In the data rows, the value 128 means zero.
Here is a table of points, one per row:
187,91,109,69,97,158,123,198,102,194,53,184,130,119,124,117,61,115,172,162,188,115,154,132,164,125,112,167,70,232,134,110,90,87,156,142,106,114,169,136,110,115,132,133,94,136,143,149,171,210,78,155,127,157,69,178,119,152,133,156,138,98,83,101
156,103,177,114,61,100,81,102,139,136,172,136,114,148,185,92,100,126,143,191,69,144,159,90,154,148,94,184,87,120,147,106,146,132,99,107,126,252,64,146,74,235,101,110,159,79,132,147,188,143,95,85,94,92,88,148,133,132,183,95,116,103,126,102
181,109,138,133,44,115,123,165,169,143,124,111,98,103,175,74,146,72,225,145,128,107,85,77,126,194,138,132,112,115,157,193,172,82,55,98,142,71,181,151,127,85,123,81,103,152,128,185,129,104,137,95,118,69,119,113,146,118,153,127,207,66,179,160
164,57,141,149,110,57,100,144,113,135,85,88,203,106,108,56,123,128,206,91,139,44,129,115,93,130,116,201,164,118,121,142,145,154,101,162,53,119,90,47,120,102,158,161,99,87,144,163,89,169,140,89,124,123,72,160,98,126,128,27,54,162,74,123
130,164,149,131,147,106,129,141,119,162,129,124,204,162,154,184,149,101,160,122,103,98,138,84,228,170,63,138,160,163,107,132,240,107,117,164,125,156,93,97,163,92,167,93,141,131,148,203,170,176,133,150,135,238,123,49,131,166,164,172,100,138,154,145
209,117,99,123,166,113,95,120,70,121,146,92,110,110,127,156,126,88,30,215,155,20,201,116,100,145,92,219,97,93,123,146,145,162,80,144,113,150,162,124,121,70,131,157,87,139,121,86,58,178,151,105,83,101,122,53,145,113,187,178,127,112,116,78
144,37,135,140,122,165,135,133,24,111,136,182,87,91,112,146,162,121,150,140,106,130,106,142,53,182,152,158,127,142,122,136,102,99,55,140,77,181,41,99,131,60,241,240,194,119,102,146,150,142,155,138,152,129,54,127,169,121,185,178,92,80,142,185
142,76,162,122,103,83,148,204,79,114,79,94,145,89,123,211,159,149,186,153,100,135,193,97,176,145,130,172,162,0,177,122,125,80,150,117,102,122,62,116,59,79,103,131,69,181,147,135,168,96,144,113,165,155,104,173,130,113,203,154,153,79,73,144
88,140,111,105,125,204,113,130,91,98,140,246,129,219,118,169,115,125,180,67,142,128,116,94,136,156,78,158,113,67,129,86,195,104,94,188,114,130,122,153,96,103,88,112,94,150,84,144,70,110,118,90,114,85,104,164,135,107,93,106,104,108,122,66
121,93,149,142,147,114,53,168,106,89,86,129,128,55,143,112,99,206,172,228,95,135,105,117,157,146,100,121,138,112,148,182,169,144,139,132,107,153,143,153,94,91,227,123,127,161,117,164,132,150,139,193,125,88,98,59,151,104,114,0,117,95,31,98
127,109,193,204,115,81,179,75,83,78,111,125,158,215,144,84,168,124,138,189,201,237,124,115,69,200,142,161,144,128,135,146,159,170,169,109,40,114,194,116,127,70,139,97,71,141,153,130,164,196,113,195,140,109,103,106,153,88,153,139,61,129,58,111
130,49,192,108,99,116,168,201,65,95,143,127,133,114,138,156,115,161,138,86,133,97,149,129,76,120,165,50,125,131,137,147,119,97,124,94,65,148,141,152,144,136,123,58,169,150,107,164,111,148,143,102,28,174,126,88,55,83,141,147,121,81,110,53
139,113,194,138,118,70,112,155,132,136,114,163,112,183,98,133,130,87,130,130,95,87,113,81,125,178,88,172,87,136,132,128,8,98,155,164,56,208,137,128,102,107,160,114,64,161,151,163,76,61,106,164,204,221,102,58,157,57,84,98,183,118,151,109
96,145,172,124,106,154,105,125,140,96,125,123,159,178,82,131,146,99,101,155,96,79,76,112,113,92,90,127,105,176,108,142,117,101,92,73,122,145,66,149,150,121,148,164,0,156,134,130,180,110,125,95,82,146,108,149,29,111,170,102,135,86,42,207
140,97,130,124,109,68,155,177,83,127,73,191,104,162,135,143,243,78,136,151,139,70,116,123,115,140,111,146,145,140,168,167,119,109,88,149,230,119,113,142,48,168,173,25,152,137,96,131,117,140,82,119,137,165,128,127,137,91,158,104,104,157,34,187
169,187,187,126,92,122,107,92,56,99,94,119,212,94,78,145,118,181,152,165,225,142,101,187,162,64,170,168,158,156,124,151,87,91,64,200,141,112,86,131,103,140,104,106,174,165,162,134,142,108,136,120,133,119,97,105,172,69,152,128,116,96,162,110
161,186,90,130,66,99,120,105,102,97,114,163,138,112,211,135,98,120,152,142,137,92,215,89,83,158,109,118,171,112,75,195,114,100,144,79,148,132,21,202,163,135,131,138,112,170,150,175,97,126,60,126,132,182,78,151,173,129,69,116,101,107,125,148
118,47,145,163,83,99,81,160,0,106,127,147,157,178,155,119,57,149,163,117,65,115,55,49,168,153,131,175,154,140,171,224,130,183,121,154,111,59,23,152,111,148,112,123,77,101,154,183,84,152,92,214,141,99,134,126,86,111,169,189,218,177,77,103
50,84,119,124,116,85,63,126,144,130,164,194,157,70,134,92,132,93,133,144,155,172,221,119,126,121,57,140,135,170,220,136,153,118,90,134,61,99,82,107,154,158,143,128,104,153,100,133,63,92,105,135,154,133,215,94,118,78,152,132,112,30,129,162
183,82,110,114,143,48,150,83,143,107,133,163,146,69,116,132,182,168,141,109,114,202,64,61,166,166,111,125,222,155,98,147,139,144,98,143,48,132,138,145,96,211,146,143,86,164,101,90,64,156,108,78,115,145,55,130,130,164,155,122,219,166,63,139
0,90,111,64,45,78,113,170,109,113,83,107,132,126,114,101,201,97,138,138,133,97,109,125,154,128,97,188,179,127,106,141,117,151,100,119,139,152,91,136,105,81,94,183,148,169,108,119,179,172,86,127,123,137,83,64,154,110,92,143,170,88,114,69
156,135,117,223,57,58,107,241,133,53,0,136,125,131,134,174,153,95,95,119,124,76,114,137,169,142,100,59,123,158,109,102,132,131,81,111,71,165,77,119,115,164,136,158,84,145,111,163,105,192,121,168,143,63,164,147,177,122,149,155,129,93,146,108
100,38,128,129,10,95,103,78,160,73,88,112,110,105,110,137,143,255,136,150,244,97,98,51,158,189,93,158,93,110,142,110,140,148,199,154,131,120,106,131,111,127,177,131,100,121,136,158,107,104,139,177,47,139,118,101,109,160,122,152,115,163,138,171
94,83,94,94,93,192,123,45,81,98,30,139,143,88,171,130,182,101,121,123,83,139,172,151,133,165,102,125,108,138,78,172,117,115,152,99,98,144,87,65,52,126,173,43,44,78,137,143,149,112,163,132,143,127,157,157,137,96,133,90,174,146,160,75
173,41,132,120,103,139,107,98,123,72,95,146,143,119,100,154,183,117,255,176,84,85,115,167,138,133,89,159,136,113,106,124,129,121,117,121,137,148,120,101,255,178,83,92,109,117,100,72,126,144,115,195,144,145,168,106,151,81,104,163,146,96,97,132
157,126,109,131,80,115,112,154,113,134,182,136,141,106,101,161,62,79,163,199,151,94,104,177,87,150,105,66,198,134,121,130,185,192,191,187,133,163,154,52,49,111,137,160,113,117,119,149,158,60,152,152,101,116,92,148,138,29,104,196,116,115,89,159
137,158,98,152,90,72,119,83,106,126,30,198,122,93,176,118,115,142,181,117,110,162,131,94,147,140,142,119,153,110,183,72,96,229,82,155,161,159,111,144,158,41,127,143,63,120,134,148,98,173,124,149,44,169,73,84,113,18,255,70,141,149,107,128
173,124,90,139,81,114,101,70,137,106,117,126,130,108,108,172,167,81,127,172,98,158,113,167,203,159,89,94,94,78,161,184,88,123,82,128,77,115,111,169,121,70,113,165,186,109,138,212,141,153,70,90,134,165,189,148,73,110,88,113,144,186,90,105
129,88,138,121,138,75,117,134,109,115,110,165,119,159,124,150,136,172,161,167,60,75,108,147,111,183,63,118,191,159,251,92,106,150,92,90,100,96,107,132,110,119,149,119,108,148,255,104,160,164,109,72,90,128,129,145,170,99,76,148,128,117,172,115
135,122,172,119,126,90,100,125,103,94,107,146,123,124,178,117,175,146,148,145,114,144,129,135,116,196,166,136,173,97,183,148,82,148,94,255,156,139,135,116,142,151,132,165,34,112,119,171,131,160,133,202,76,154,143,139,86,255,96,74,137,88,117,90
115,147,111,105,119,88,102,79,100,95,121,111,124,113,141,111,74,159,124,158,120,98,95,119,121,157,160,135,116,97,129,43,129,214,95,139,90,77,85,101,106,120,147,27,134,115,106,146,101,226,189,164,235,136,51,121,54,119,84,104,141,43,101,177
123,163,130,157,123,75,101,225,14,37,135,148,87,87,135,121,85,106,150,124,185,161,106,151,163,186,90,205,144,122,97,100,104,102,124,78,147,105,153,92,152,138,160,147,95,38,106,144,163,115,121,42,155,132,122,96,98,96,128,140,64,143,133,120
92,124,129,191,85,116,99,160,114,88,161,120,190,35,86,145,204,146,138,148,23,145,190,53,142,188,151,193,135,160,105,128,115,140,79,163,114,57,156,148,96,191,138,121,81,132,152,195,132,181,102,185,49,139,80,151,120,52,86,103,130,149,114,127
42,94,86,122,127,105,127,152,63,176,118,41,142,165,75,169,155,73,168,196,141,168,110,105,95,152,104,109,123,96,141,132,97,153,189,125,129,110,141,149,184,220,158,138,130,130,145,158,63,162,125,177,117,114,59,174,116,132,222,8,131,157,222,122
114,116,80,228,109,176,123,168,129,176,157,107,131,138,246,143,132,180,96,124,144,93,123,169,128,101,163,165,153,137,146,106,113,98,113,125,102,116,113,57,165,126,130,122,134,179,94,90,178,92,117,131,134,131,103,127,157,99,114,115,151,181,87,115
143,197,137,107,205,81,153,141,100,152,95,112,154,151,131,93,194,164,169,164,140,81,128,42,150,108,102,154,144,117,135,114,96,120,125,116,66,124,80,154,105,92,174,121,139,35,53,158,136,110,61,159,39,74,161,188,153,66,94,155,174,78,134,122
135,134,126,123,34,63,112,114,85,121,177,185,255,131,160,157,165,124,159,86,74,108,131,166,147,165,59,125,84,122,140,98,50,111,137,106,154,130,145,136,114,85,235,90,121,139,122,116,103,112,72,132,104,30,87,106,125,175,152,147,141,98,88,116
107,56,158,156,136,144,168,141,96,120,147,136,144,44,125,179,80,151,132,185,169,77,94,153,133,163,150,145,152,117,111,124,161,148,44,105,118,200,138,58,101,69,130,95,70,106,125,131,109,133,0,155,160,143,123,120,116,130,185,100,102,87,180,135
151,89,152,148,115,80,90,171,185,160,153,171,137,76,117,141,189,101,138,200,166,116,95,147,121,206,122,147,170,148,103,108,114,84,135,139,121,96,0,207,116,89,152,74,74,138,116,148,143,135,136,141,143,125,84,140,60,109,156,153,111,137,138,0
99,126,144,162,116,115,7,186,102,97,95,110,134,113,73,106,93,74,165,110,132,126,162,128,159,191,188,136,102,134,144,165,147,160,115,144,97,152,95,197,116,68,158,49,132,117,143,0,140,136,94,107,86,177,122,168,160,152,134,123,128,126,107,144
These points spread out most along one direction. How far along it is each point below, from 0 to 99? 50 is the average, and the first point above lies past it. One standard deviation of the points above along it is 16.
169,187,187,126,92,122,107,92,56,99,94,119,212,94,78,145,118,181,152,165,225,142,101,187,162,64,170,168,158,156,124,151,87,91,64,200,141,112,86,131,103,140,104,106,174,165,162,134,142,108,136,120,133,119,97,105,172,69,152,128,116,96,162,110 66
0,90,111,64,45,78,113,170,109,113,83,107,132,126,114,101,201,97,138,138,133,97,109,125,154,128,97,188,179,127,106,141,117,151,100,119,139,152,91,136,105,81,94,183,148,169,108,119,179,172,86,127,123,137,83,64,154,110,92,143,170,88,114,69 56
142,76,162,122,103,83,148,204,79,114,79,94,145,89,123,211,159,149,186,153,100,135,193,97,176,145,130,172,162,0,177,122,125,80,150,117,102,122,62,116,59,79,103,131,69,181,147,135,168,96,144,113,165,155,104,173,130,113,203,154,153,79,73,144 57
140,97,130,124,109,68,155,177,83,127,73,191,104,162,135,143,243,78,136,151,139,70,116,123,115,140,111,146,145,140,168,167,119,109,88,149,230,119,113,142,48,168,173,25,152,137,96,131,117,140,82,119,137,165,128,127,137,91,158,104,104,157,34,187 53
156,103,177,114,61,100,81,102,139,136,172,136,114,148,185,92,100,126,143,191,69,144,159,90,154,148,94,184,87,120,147,106,146,132,99,107,126,252,64,146,74,235,101,110,159,79,132,147,188,143,95,85,94,92,88,148,133,132,183,95,116,103,126,102 51
94,83,94,94,93,192,123,45,81,98,30,139,143,88,171,130,182,101,121,123,83,139,172,151,133,165,102,125,108,138,78,172,117,115,152,99,98,144,87,65,52,126,173,43,44,78,137,143,149,112,163,132,143,127,157,157,137,96,133,90,174,146,160,75 47
121,93,149,142,147,114,53,168,106,89,86,129,128,55,143,112,99,206,172,228,95,135,105,117,157,146,100,121,138,112,148,182,169,144,139,132,107,153,143,153,94,91,227,123,127,161,117,164,132,150,139,193,125,88,98,59,151,104,114,0,117,95,31,98 33
144,37,135,140,122,165,135,133,24,111,136,182,87,91,112,146,162,121,150,140,106,130,106,142,53,182,152,158,127,142,122,136,102,99,55,140,77,181,41,99,131,60,241,240,194,119,102,146,150,142,155,138,152,129,54,127,169,121,185,178,92,80,142,185 77
181,109,138,133,44,115,123,165,169,143,124,111,98,103,175,74,146,72,225,145,128,107,85,77,126,194,138,132,112,115,157,193,172,82,55,98,142,71,181,151,127,85,123,81,103,152,128,185,129,104,137,95,118,69,119,113,146,118,153,127,207,66,179,160 53
115,147,111,105,119,88,102,79,100,95,121,111,124,113,141,111,74,159,124,158,120,98,95,119,121,157,160,135,116,97,129,43,129,214,95,139,90,77,85,101,106,120,147,27,134,115,106,146,101,226,189,164,235,136,51,121,54,119,84,104,141,43,101,177 38
42,94,86,122,127,105,127,152,63,176,118,41,142,165,75,169,155,73,168,196,141,168,110,105,95,152,104,109,123,96,141,132,97,153,189,125,129,110,141,149,184,220,158,138,130,130,145,158,63,162,125,177,117,114,59,174,116,132,222,8,131,157,222,122 21
137,158,98,152,90,72,119,83,106,126,30,198,122,93,176,118,115,142,181,117,110,162,131,94,147,140,142,119,153,110,183,72,96,229,82,155,161,159,111,144,158,41,127,143,63,120,134,148,98,173,124,149,44,169,73,84,113,18,255,70,141,149,107,128 28
173,124,90,139,81,114,101,70,137,106,117,126,130,108,108,172,167,81,127,172,98,158,113,167,203,159,89,94,94,78,161,184,88,123,82,128,77,115,111,169,121,70,113,165,186,109,138,212,141,153,70,90,134,165,189,148,73,110,88,113,144,186,90,105 49
